In the rows, zero is written as 128.
A single turn carries every row of the set below to another of its rows. Some are shown first; where does it send the rows asked next?
z_521: [151 142 110 126 133 100 110 133 149 139 154 123 157 112 139 125 174 131
 137 137 102 112 142 147 134 127 112 127]
z_579: [158 141 134 121 137  93 117 127 145 148 140 115 156 107 141 118 179 132
 153 134 113 116 134 137 136 127 109 128]
z_177: [126  78 147 138 149 108 140 122 140 163 113 127 142 139 140 107 138 121
 136 121 124 134 160 126 144 123 148 111]
z_920: [133 140 117 131 152 139 132  99 129 147  99 134 135 122  79 106 123 111
 157 114 100 138 125 124 130 122 116 115]
z_100: [ 97 152 127 132 128 117 138 117  86 142 119 128 125 148 111 117 120 162
 111 176 132 121 122 130 136 150 119 118]
z_726: [121 122 125 104 148 127 135 130 133 155 131 122  97 144 155  82 148 119
 107 116 119 111 163 113 126 113 127 162]
z_600: [124 145 146 138 127 107 130 108 115 123 124 106  99 120 148 119 125 171
 134 129 132 125 169 120 129  95 131  89]
z_403: [112 139 142 142 125 129 144 124 131 103 133 148 139 126 131 131 186 113
 158 147 125 132 153 111 139 116  97 122]
z_717: [ 90 159 115 143 128 123 134 126 108 142 134 128 129 149 117 134 119 147
 107 174 119 127 109 139 136 139 128 105]
z_557: [128 135 122 151 114 128 136 120 107 135 122 103 134 133 162 106 122 107
 152 180 131 137 126 140 126 148 111 144]
z_68: [118 124 114  96 120 134 133 147 103 142 130 126  98 117 135 127 128 154
 133 108 127 129 122 131 117  95 152 154]
z_626: [122 111 134 127 134 145 106 111 138 141 115 130 104 125 135  98 152  90
  86 159 126 122 116 123 148 105 131 109]
z_19: [131 140 105 130 149 142 128  99 122 142 102 140 135 127  74 106 122 118
 148 116  98 132 135 128 127 126 114 119]
z_180: [122 147 145 142 128 109 130 113 124 125 129 103 101 119 151 127 125 164
 136 129 127 130 161 124 131  90 134  83]
z_421: [112 135 133 140 122 131 142 123 123  97 135 153 137 130 126 128 184 119
 149 150 125 126 164 113 137 121  96 125]
z_262: [118 126 126 112 149 129 137 137 152 159 139 116 100 143 165  95 149 104
 111 114 112 121 146 119 128 103 136 148]
z_138: [121 129 112 141 124 120 109 127 132 170 136 155  78 136 112  97 115 136
 141 120 120 125  96 135 132 135 131 132]
z_354: [121  76 117 141 144 113 130 121 133 151 122 139 143 148 131 109 132 130
 115 125 114 125 178 135 140 129 147 115]
z_249: [123 128 112 138 123 118 109 123 124 168 133 158  76 138 108  91 114 142
 139 121 123 121 103 132 131 139 128 136]
z_511: [127  74 136 134 147 108 137 116 125 157 110 132 140 144 132  99 137 133
 126 124 127 125 176 124 140 131 143 121]
z_206: [126 135 111 153 112 131 132 120 108 133 125 107 133 135 160 107 121 109
 145 180 126 134 130 144 124 149 111 145]
z_517: [104 145 108 136 142 124 136 118 115  87 140 149 118 111 119 125 151 171
 146 153 113 125 113 133 138 115 108 113]
z_570: [110 139 132 143 122 131 141 127 130  99 139 152 138 130 129 133 185 113
 151 148 121 130 158 115 138 118  99 121]
z_683: [115 136 141 138 124 126 144 122 123 101 130 150 138 127 128 125 187 118
 157 148 129 129 160 109 137 121  95 125]
z_13: [106 148 122 137 146 121 140 122 128  94 139 143 120 106 127 131 153 159
 158 150 113 132  99 132 141 107 111 105]
z_929: [134 139 116 127 151 138 132  97 120 145  96 137 133 124  75 102 123 118
 154 115 101 134 133 123 130 125 114 121]
z_229: [118 147 131 144 125 112 126 113 125 120 135 108 101 122 149 129 123 165
 127 130 121 127 167 127 128  91 135  82]
z_158: [131 141 107 133 151 142 129 101 130 144 104 138 136 124  77 110 121 112
 151 116  95 136 127 128 129 122 119 114]
z_350: [127 107 138 117 133 140 107 103 119 139 105 131 100 125 128  84 153 106
  86 160 137 116 129 115 145 116 122 121]
z_6: [121 145 133 140 125 111 126 109 114 119 129 111  99 122 145 122 123 172
 125 131 128 124 175 125 127  96 132  90]
z_324: [159 135 131 112 135  92 116 121 127 143 135 120 152 110 132 107 178 146
 146 138 120 108 150 133 134 137 101 140]
z_618: [118 123 120  95 121 132 134 147 103 144 128 124  97 115 137 125 129 152
 139 106 130 130 121 130 119  95 152 154]
z_848: [122 108 123 123 131 145 102 108 128 135 115 136 101 127 129  92 151 100
  77 162 127 116 130 123 145 112 126 116]
z_826: [117 124 112 110 146 131 132 135 144 153 140 123  99 146 157  92 147 112
 101 116 110 113 159 121 125 108 132 154]
z_201: [153 137 107 118 131  98 109 125 132 134 145 128 153 115 130 114 173 146
 131 140 109 104 159 143 131 136 105 140]
z_590: [123 130 124 139 125 117 112 126 130 175 133 152  79 134 115  94 116 135
 148 119 124 127  91 130 133 134 131 130]
z_248: [116 124 113  99 121 136 132 150 109 142 132 124  98 116 138 129 127 150
 134 107 124 131 118 132 118  93 154 150]
z_424: [112 146 137 130 148 116 145 115 117  98 127 140 117 104 125 118 157 167
 166 150 125 132 102 122 142 111 105 112]
z_102: [121  79 128 145 147 115 134 126 148 158 125 132 144 144 140 116 134 118
 124 122 113 132 162 134 142 122 154 105]
z_457: [128 133 117 151 113 128 134 119 103 134 121 106 134 135 159 104 121 111
 147 180 132 133 131 141 124 151 109 148]
z_44: [127 109 148 120 136 139 110 106 131 146 105 127 103 122 135  89 156  94
  95 158 135 123 117 115 149 109 125 112]
z_224: [111 143 123 127 145 118 140 113 105  89 127 147 114 108 117 115 154 177
 155 153 124 124 116 124 139 117 101 120]
z_780: [101 153 155 131 133 111 146 117  94 154 111 117 127 142 120 117 124 153
 132 170 141 131 103 122 140 142 120 112]
z_266: [118 125 119  96 123 133 134 150 109 144 130 123  98 114 140 128 128 148
 139 106 127 131 115 132 119  92 155 151]
z_461: [123 123 139 106 150 124 140 131 142 162 129 113  99 141 162  85 151 111
 118 114 121 119 148 109 129 107 130 154]
z_410: [ 95 160 142 143 135 117 142 126 115 154 124 115 131 143 127 132 124 138
 126 169 125 136  90 132 142 134 130  98]
z_303: [126 134 115 154 113 130 133 121 111 134 126 104 134 134 161 109 120 105
 147 180 127 137 126 144 126 147 112 144]
z_633: [125 127 123 135 125 115 111 122 121 174 128 153  76 133 111  89 116 142
 146 120 129 123  98 128 131 139 126 135]

z_403 turns into z_570
z_102 turns into z_354
Now these:
z_248 turns into z_68
z_180 turns into z_229
z_158 turns into z_19
z_262 turns into z_826
z_410 turns into z_717
z_201 turns into z_324
z_13 turns into z_517
z_303 turns into z_206
z_350 turns into z_44
z_633 turns into z_590

A single turn carries every row of the set below to another of its rows. Some are shown first; where does it send the rows asked next?
z_498: [140  95 112 124 138 102 117 150 104 133 133 136 123 125 148 114 113 162
 114 153 137 124  93 135 139 147 142 140 117 147 125 146 134 151 127  89
 126 145 137 130 103 156 108 120 135]
z_359: [120  97 127 115 125 146  94 134 121 128 114 137 116 150 123 110  80 123
 157 128 114 161 144 139 133  89 148 110 133 123 143 124 117 142 121 105
 134 126 101 129 135 139 134 135 121]
z_2: [133 125 126 123 108  87 147 123 166 147 159 137 120 132 163 127 114 114
 116 132 108 135 120 117 133 134 119 138 149 103 170 119 147 131 133 140
  88 121 131 129 119 107 122 122 156]
z_951: [128 112 113 122 120 131 136 125 102 102 116 132 118 128 116 114 117 110
 124 122 115 132 125 120 126 138  95 120 110 114 105 126 127 136 143 132
 146 131 130 124 122  72  98  87 120]
z_871: [100 146 118 159 123 102 106 144 127 106 137 103 116 118 134  94  79 109
 114 137 135 127 128 101 102 136 103 145 144 137 129 133 145 167 144  89
 123 121 130 141 117 163 121 138 134]
z_865: [160 105 113 145 147 131  98 112 130 145 127 124  99 145 138 109 136  99
  95 131 114 143 117 113 154 123 140 131 116 151 106 131 125 159 132 142
 110 143 155 111  98 158 120 143 119]
z_715: [106 145 110  85 154 131 111 121 104 118 121 118 142 133 141 137 114  90
 124 106 113 106 102 148 106 141 108 120 139 121 133 143 157 150 125 116
 121 131 115 138 135 133 122 133 144]
z_182: [130 119 106 131 131 134 127 122 121  83 150 132 106 131 136 134 116 115
  98 114 124 146 117 133 127 142 107 162 129 119  90 119 134 134 132 139
 152 137 142 124 126 112 184 152 138]
z_419: [128 131 117 130 111 152 156 134 131 177 117 116 155 141 139 106 116 115
  92 126 118 125 120 118 132 129 135 148 146 161 160 127 127 137 129 137
 135 126 132 135 128 119 129  77 115]
z_694: [126 141 124 154 105 126 147 149 151 110 120 110 125 137 133 129 100 110
 111 130 149 101 118 134  91 127 116 136 115 132 130 135 156 138 182 117
 114 131 134 128 136 122 163 141 128]
z_812: [137 117 147 168 114 103 126 137 111 127 123 127 114 137 124  89  96 141
 112  85 148 137 116 132 119 142 131 146 130 119 131 146 110 112 128 153
 132 130 122 115 157 126 163 149 128]
z_383: [129 124 127 170 106 130 122 145 132 124  90 110 109 110 101  93 115 103
 122 139 158 108 118 118 130 148 118 147 139 118 115 144 111 154 154 131
 121 124 133 122 119 161 159 147 111]
z_925: [135 155 133 130 138 109 165 124 151 116 138 140 162 145 136 134 104 115
 138 127 140 127 162 127 138 143 113 140 158 130 137  96 139 109 132 133
 133 114 143 125 120 121 154 132 164]
z_644: [126 110 129 117 121 113 113  98 132 113 139 130 118 107 125 133  67 114
 119  82 157 144 136 143 104 142 128 128 117 152 114 123 119 114 114 130
 153 142 136 109 149 148 130 136 147]
z_14: [136 115 133 148 119 116 136 127 142 119 115 138 140 109 116 129 130 131
 184 111 129 116 124 112 151 115 138 146 158 124 139 127 128  97 123 105
 158 123 127 119 136 132 135 145 153]
z_608: [135 123 110 117 101 137 130 115 162 149 130 121  87 132 102 119 128 119
 154 124 123 149 121 138 137 138 119 140 121  78 163 139 135 142 142 126
 108 120 134 114 133 110 138  92 119]
z_455: [106 118 162 113 124 156  81 115 135 130 135 143 109  92 121 122 125 118
 126 141 111 151 141 119 128 112 134 150 128 134 130 123 143 131 118 146
 130 161 136  97 115 136 136 132 154]
z_565: [143 139 107 151 124  94 130 119 159 124 116 161 125 145 135 123 102 129
 146 135 145 128 127 125 149 127 135 113 166 126 142  98 124 100 134 103
 116 128 121 141  87 155 143 111 129]
z_495: [127 127 136 127 110 145 126 125 143 146 104 134 137 135 132 111 123 119
 106 122 105 161 114 117 135 133  98 126 151  83 120 129 145 143 123 159
 165 128 123 106 132 146  90 135 114]
z_345: [118 133 114 111 160 104  92 119 126 156 122 129 128 122 108 124 129 112
 111 118 125 140 127  98 119 179 123 129 139 121 126 118 132 149 118  82
 105 105 112 114 121 149 131 102 152]
z_516: [126 128  86 131 151 114 120 109 142 135 118 134  81 161 156 126 136 128
 134 118 117 159 110 129 148 124 125 123 117 137 145  94 135 115 155 125
 122 113 115 112 133 104 142 111 152]
z_144: [126 109 103 141 121 126 133 121 152 175 138 117 109 131 144 136 109 118
 121 132 148 133 119 125 127 136 137 128 113 171 152 133 155 133 131  85
 151 131 118 121 102 153 116  79 129]
z_231: [134 118 118 159 120 138 128 122 132 202 126 119 139 129 133 119 116 123
 119 120 156 134 122 145 130 151 139 169 129 144 117 135 134 139 132 136
 159 129 142 132  92 146 124 131 142]
z_948: [131 155 105 137 146 121 119 120 128 122 116 106  96 149 152 103 130 113
 152 128  98 152 133 139 105 136 114 120 123 138 116 131 109 131  88 137
 106 127 115 139 147 167 120 113 143]
z_795: [122  89 122 129 127 144 137 132 110 142 141 123 117 109 136 112  95 119
 175 122 132 130 162 110 150 142 142 121 112 141 120 139 136 154 136 138
 136 127 145 118 149 139 143 157 107]
z_153: [131 122 118 125 121 151 163 126 168  85 142 124 123 139 122 108 119 121
  93 128 137 136 119 125 135 134 110 122 139 108 163 113 120 136 129 155
 155 125 118 114 154 151 122 100 146]
z_57: [129 149 126 109 146 117 128 150 110 124 114 145 135 125 133 123 144 145
 102 151 130 131 149 122 145 148 118 108 111 138 118 124 130 161 129 144
 110 114 138 142 110 167 105 133 125]

z_516 turns into z_865
z_608 turns into z_57
z_925 turns into z_144
Now these:
z_14 turns into z_419
z_498 turns into z_812
z_495 turns into z_715
z_455 turns into z_951
z_153 turns into z_345
z_565 turns into z_231

A single turn carries every row of the set below to another of its rows. Some are shown first; where does it send the rows asked next?
z_759: [138 150  99 137 129 126 131 148 109 137 118 161 116 132 128 154 134 147
 100 136 114  81 124 176 131 119 131 131 129]
z_63: [133 131 109 129  93 132  89 157  94 122 111 120 132 152 103 129 129 113
 129 122 133 135 110 109 174 110 120 154 131]
z_471: [168 147 111 127 129 115 133 182 135 152 125 164 173 159 141 107 122 131
 145 101 130 131 105 155 129 138 115 134 134]
z_267: [ 99 128 140 138 120 116 106 143 114 118  89 128  97 143 131 128 137 121
  90 134 107 110 127 121 121 104 116 150 142]
z_548: [134 133  88 136 141 128 123 128 125 120 113 175 138 144 138 142 125 147
  93 118 134 131 128 134 182 137 149 167 130]
z_882: [116 159 146 124 137 137 126 187 141 133 134 161 126 137 179 119 139 151
 109 120 114  93 141 150 142 148 120 124 143]
z_849: [126 128  64 113 107 129 117 170 110 116 142 140 141 139 133 109 124 134
  95  88 123 137 101 161 148 109 110 133 144]
z_697: [141 150  95 147 145 119 157 163 142 118  89 170 132 153 139 142 112 139
 136 110  82 126 128 155 151 134 136 123 136]
z_8: [109 156 136 126 147 107 118 183 120 124 120 112 154 161 137 107  97 106
 141 106 140 137 112 105 163 126 102 128 131]
z_597: [139 146 103 138 125 125 132 140 117 132 116 158 114 146 128 162 140 145
  99 135 113  87 129 177 134 110 129 141 121]
z_869: [102 127  75 121 109 124 123 159 103 115 126 170 143 138 132 132 129 154
  85  95 123 136 111 138 154 105 123 125 127]
z_541: [142 150 116 119 138 131  87 139 122 122  93 123 138 129 134 101 113 142
 146 106 131 130  76 106 159 135 114 124 123]
z_586: [141 164  86 142 153 123 141 166 132 112  93 165 144 156 144 133 120 142
 139 110  77 130 112 148 147 146 125 115 137]
z_742: [106 135 131 129 128 113 104 163 115 116 117 126  96 161 135 122 128 135
  83 137 106 114 110  95 151 105 127 169 137]
z_987: [122 186 116 136 125 118 142 183 152 130 125 161 132 145 168 128 137 151
 108 104 110 101 132 157 131 129 131 123 161]
z_55: [162 169 142 128 138 110  91 143 123 102 101 135 145 164 155 132 135 133
 149 109  95  98 102 150 132 121 131 144 123]
z_84: [142 134  83 116 117 136 119 170 111 116 144 118 135 163 154 101 128 122
 108  79 130 125  98 165 126 109 111 146 157]
z_569: [139 125 108 131 101 136  94 148  89 128 121 117 135 149 106 122 129 119
 130 124 146 125 110 113 176 114 117 153 130]
z_554: [141 165 174 150 155 135  98 162 146 130 126 116 130 146 143 121 131 117
 125 139 103 116 117 131 137 121  97 132 128]
z_837: [128 126 139 132 128 133 149 168 141 105 145 139 122 169 144 124  98 138
 118  84 131 160 137 113 143 123 136 138 124]
z_684: [111 145 151 117 150 153 119 184 114 130 132 144 113 141 183 109 134 152
 114 121 129 111 134 140 141 144  99 116 124]
z_134: [176 150 137 140 133 105 119 150 101 156 117 123 144 160 165 127 141 121
 116 109 130 113 109 143 137 110 132 103 121]
z_589: [135 154 130 115 136 143  97 160 113 100 118 146 123 122 139 125 119 136
 105 151 124 114  95 105 186 134 115 158 157]
z_202: [145 147 125 120 122 114 138 162 103 141 113 109 133 171 133 161 158 137
 100 124 159 137 107 138 161 135 105 150 150]
z_271: [108 134 129 144 126 128 133 152 104 112  81 137 111 135 142 152 139 112
 109 125 126 118 138 137 112 104 109 109 150]
z_139: [162 154 140 132 135 108  99 147 121 118  92 143 148 160 150 131 130 117
 150  99  85 109 101 164 122 114 125 141 133]
z_93: [103 131 130 143 127 121 126 150 111 111  83 135 103 142 137 149 141 118
 108 121 117 117 140 136 109 101 103 121 157]
z_637: [120 140 143 125 131 116 142 182 139 106 141 129 142 164 135 110  90 112
 142 100 128 154 125 111 153 126 126 135 126]
z_598: [163 141 125 134 127 105 132 148 100 166 114 109 144 159 140 155 157 127
 111 122 143 133 106 147 151 129 124 126 131]
z_911: [114 133 151 120 155 151 118 183 110 129 127 139 106 147 174 103 130 154
 108 119 120 111 132 137 143 141 103 113 115]
z_491: [163 143 110 128 118 123 135 179 137 149 117 165 164 157 134 107 118 131
 149  87 126 133 106 158 127 136 110 124 134]
z_845: [136 147 122 115 120 113 129 170  98 134 112 113 142 164 127 167 157 143
 102 121 153 138 109 139 158 135 101 151 156]
z_885: [133 126 134 132 127 135 146 165 153 108 151 136 121 164 151 122 108 147
 116  86 132 155 133 113 140 121 147 141 128]
z_937: [ 94 144 104 110 134 153 110 154 151 114 139 173 123 150 123 109 106 134
  95 116 104 132 125 123 151 134 138 140 154]
z_803: [138 166 117 124 150 131 102 160 129  79 117 155 121 127 137 134 111 127
  99 142 120 114  98 105 177 136 119 157 151]
z_615: [135 148 128 121 144 133  81 146 125 123 109 113 139 126 138  90 115 137
 154 104 120 125  79 128 159 123 104 130 127]
z_385: [ 95 145 107 112 136 155 121 160 148 117 138 174 126 153 127 115 102 133
  99 129 105 141 128 116 151 141 126 145 155]
z_238: [142 142  88 116 122 128 119 172 117 116 138 117 135 170 151  98 127 109
 109  80 136 128 103 166 128 114 116 156 160]
z_71: [138 159 171 155 154 134 107 164 148 133 116 111 138 150 142 121 127 121
 126 141 102 120 120 123 145 121 103 133 113]
z_587: [140 131  81 152 142 122 114 130 115 114  99 174 132 148 141 132 133 147
 101 108 127 110 122 132 168 138 149 162 122]

z_845 turns into z_911
z_93 turns into z_837
Now these:
z_803 turns into z_541
z_882 turns into z_849
z_569 turns into z_554
z_589 turns into z_615
z_134 turns into z_987
z_937 turns into z_63

A single turn carries every row of the set below to another of its rows. Some are shown first; where does it send the rows asked next?
z_49: [135 141 115 122 126 131  96 131 138  96 120 141 131 132 148]
z_279: [130 116 142 107 176 168 145  73 112 133  98 136 153 131 107]
z_894: [108 103 130 101 168 163 140  71 100 111 100 132 159 153 112]
z_282: [120 100 119 104 147 111 100  90 123 106 117 133 148 135  91]
z_841: [114 144  94 118 127 126  89 117 125  94 109 131 132 132 140]
z_454: [105 148 106 114 147 176 129  98 101 102  92 133 143 150 162]
z_31: [114 157 113 108 139 170 137 114 124 133  95 136 143 159 165]
z_111: [131 137  98 114 119 121 106 132 147 125 106 134 130 138 141]
z_519: [141  97 121  96 150 123 111 103 140 136 111 134 146 134  91]
z_497: [123 145 126 120 147 181 138 112 113 103 104 143 143 150 171]
z_40: [119 153 118 125 107 123 103 123 138 109 116 126 133 135 140]
z_400: [127 103 152 102 169 169 148  84 111 115 113 145 161 155 120]
z_22: [138 104 128 118 150 107 120  94 136 124 107 131 138 117  93]
z_453: [111 172 129 118 152 173 138  95 116 125  94 137 141 141 156]
z_523: [121 159 112 130 125 114 112 117 140 113 105 133 127 126 144]
z_806: [138 101 140 106 150 117 107 104 135 108 130 140 148 135  98]
z_121: [123 116 135  89 168 175 145  84 116 144 101 136 159 158 116]
z_898: [128 105 145 103 159 180 140  78 106 126 104 125 155 139 107]
z_316: [135  95 132 114 130 116 115  96 132 117 114 121 144 126  91]
z_363: [111 163 130 113 136 188 128 101 111 119 102 130 144 147 157]

z_282 turns into z_841
z_316 turns into z_40
z_497 turns into z_400
Now these:
z_121 turns into z_519
z_523 turns into z_453

